In the rows, zero is written as 128.
Each path below is one point turned by a fixed rotation once a step. After each direction that follows a path, write how fast that rotation turns it, in degrees each step (0 if it stays still).
Each turn is a multiple of 5 degrees from 10 to 175, or 0.
Each row of a path follows its step; steps can be skipped.

step 0: [124 132 125 125 115 132 122 133 118 126 112 114 119 121 125 123 136 127
 128 120 126 131 130 137 126 122 136 127 127 117 127 117 127 123 132 138
 132 120 135 131 126 133]
step 1: [136 121 130 121 133 132 120 130 139 132 121 119 132 126 118 129 132 126
 122 134 127 126 132 128 142 127 121 132 134 112 138 124 137 128 117 121
 130 126 122 139 127 133]
step 2: [119 140 132 133 135 126 123 123 124 129 122 125 137 129 129 125 137 125
 132 129 128 126 122 124 115 114 133 124 129 123 138 117 137 124 114 124
 127 123 138 132 129 116]
step 3: [131 132 118 110 134 133 115 131 118 130 122 126 122 131 126 125 123 128
 122 117 127 124 123 125 123 132 114 123 119 120 132 133 131 112 130 123
 133 128 132 136 129 126]
step 4: [123 126 131 135 133 144 125 125 127 134 127 134 125 125 117 117 123 131
 121 126 124 135 127 131 118 133 126 118 142 128 134 115 126 132 119 122
 127 123 131 138 130 139]
step 5: [122 126 129 129 131 122 117 139 134 127 133 133 138 113 134 130 133 131
 116 116 129 131 129 135 128 134 128 127 122 123 130 124 128 123 124 126
 126 121 128 141 128 110]
step 6: [123 120 124 128 123 139 127 131 130 124 123 127 133 133 135 123 137 133
 130 119 122 136 125 128 119 126 118 130 132 114 127 126 140 127 138 121
 121 136 140 129 142 133]
step 7: [130 134 124 127 127 128 119 142 121 132 138 123 132 131 109 131 129 124
 124 127 140 131 128 132 122 135 135 130 130 112 134 123 123 131 126 127
 113 132 127 133 129 129]
step 9: [129 134 122 129 124 138 124 120 120 123 141 116 131 125 120 122 130 136
 135 121 121 137 135 127 120 138 131 135 127 122 134 129 139 124 134 127
 132 121 137 127 120 117]
Speeds:
[131 131 129 129 127 131 126 128 130 127 128 124 124 129 128 129 126 131
 126 127 127 133 129 122 129 128 125 128 130 127 126 128 129 126 131 129
 126 128 128 128 127 130] : 125

step 0: [125 126 131 105 117 133 133 128 124 126 136 126 134 126 129 121 122 130
 126 132 129 130 143 133 123 121 133 131 126 124 124 108 132 130 142 128
 128 134 136 130 131 122]
step 1: [125 122 138 141 139 139 133 121 123 135 113 124 120 130 134 127 129 122
 130 130 136 134 129 141 130 119 126 134 122 129 132 132 131 123 130 130
 128 116 116 121 138 135]
step 2: [128 126 121 127 125 134 125 127 133 108 128 124 140 138 132 129 137 123
 133 136 136 136 129 112 127 141 137 123 132 139 136 127 127 136 123 133
 132 124 131 125 127 121]
step 3: [121 130 125 127 131 116 139 135 128 118 136 136 128 124 121 126 113 125
 140 119 128 134 135 146 128 130 120 130 128 126 119 129 143 130 137 126
 130 125 129 127 124 125]
step 4: [113 118 140 120 136 132 127 131 118 143 119 121 135 128 129 128 128 119
 124 143 135 120 130 125 132 127 120 122 129 131 128 114 126 121 121 126
 134 125 132 125 124 131]
step 5: [121 131 123 124 121 126 118 118 131 123 121 133 130 134 142 127 123 125
 127 116 125 133 137 124 125 126 135 130 126 145 130 142 129 127 132 136
 127 123 131 117 139 139]
step 7: [125 128 137 132 132 133 124 134 123 125 120 124 130 136 134 123 116 123
 129 137 126 136 127 144 138 130 125 131 123 128 120 135 125 133 120 117
 128 125 123 122 107 138]
step 8: [115 131 133 114 129 125 117 141 135 120 121 135 127 132 129 118 131 127
 124 132 137 125 131 117 124 130 139 126 139 132 134 125 136 113 134 136
 125 133 129 125 131 124]
step 9: [118 114 116 127 119 121 139 111 126 125 128 130 134 123 127 120 121 131
 131 128 126 130 131 138 126 122 115 140 118 123 134 132 129 125 127 131
 123 128 120 120 135 124]
Speeds:
[127 127 130 130 128 127 127 127 128 131 126 125 129 130 128 129 129 129
 131 131 125 127 123 129 131 130 131 129 126 128 124 127 125 128 125 131
 129 125 127 124 128 127] : 130

step 0: [124 130 129 135 132 132 137 121 137 125 136 135 129 132 126 122 125 133
 135 134 131 127 121 135 133 133 138 139 129 135 126 129 111 128 123 127
 128 122 126 120 130 113]
step 1: [128 124 137 123 135 123 126 111 122 118 128 132 122 128 126 127 127 131
 125 126 131 137 123 127 131 147 116 132 124 121 128 132 134 119 130 121
 130 130 124 126 134 120]
step 2: [128 123 126 124 124 131 125 123 126 144 131 131 129 128 129 137 133 128
 132 130 125 128 115 140 124 141 123 124 125 130 112 130 125 130 116 127
 117 127 125 116 127 130]
step 3: [130 129 126 117 124 131 123 122 129 124 126 132 130 133 125 125 127 133
 121 136 132 124 129 127 142 131 129 130 135 126 128 135 122 124 110 117
 124 142 136 130 132 134]
step 5: [121 118 130 130 120 122 140 124 130 134 123 128 133 140 117 126 125 137
 124 122 114 128 124 132 133 136 131 135 136 123 135 132 120 126 127 133
 122 130 123 128 137 125]
step 6: [115 128 125 125 117 133 126 126 127 123 120 122 128 124 126 132 140 123
 123 130 131 138 128 124 135 128 124 132 124 122 117 126 125 113 128 128
 134 129 119 116 140 124]
step 7: [123 132 118 118 119 139 128 128 137 129 132 131 126 127 131 128 126 120
 136 119 118 116 125 128 132 145 124 128 131 128 129 135 125 120 123 129
 128 125 121 134 128 133]
step 8: [117 131 141 133 128 133 127 124 133 131 130 115 120 132 125 121 127 128
 134 131 127 120 121 116 143 123 121 117 128 121 124 130 125 126 117 126
 124 132 130 131 134 124]
step 9: [131 122 131 132 125 127 124 119 126 123 120 120 125 137 129 117 128 120
 128 136 131 118 118 134 130 136 136 130 125 139 125 125 116 124 130 125
 132 122 111 134 127 130]
Speeds:
[129 130 130 126 128 130 127 125 124 125 130 129 128 130 130 134 128 126
 127 126 129 125 130 126 127 129 129 131 127 129 128 131 127 127 131 128
 132 128 127 129 128 128] : 125
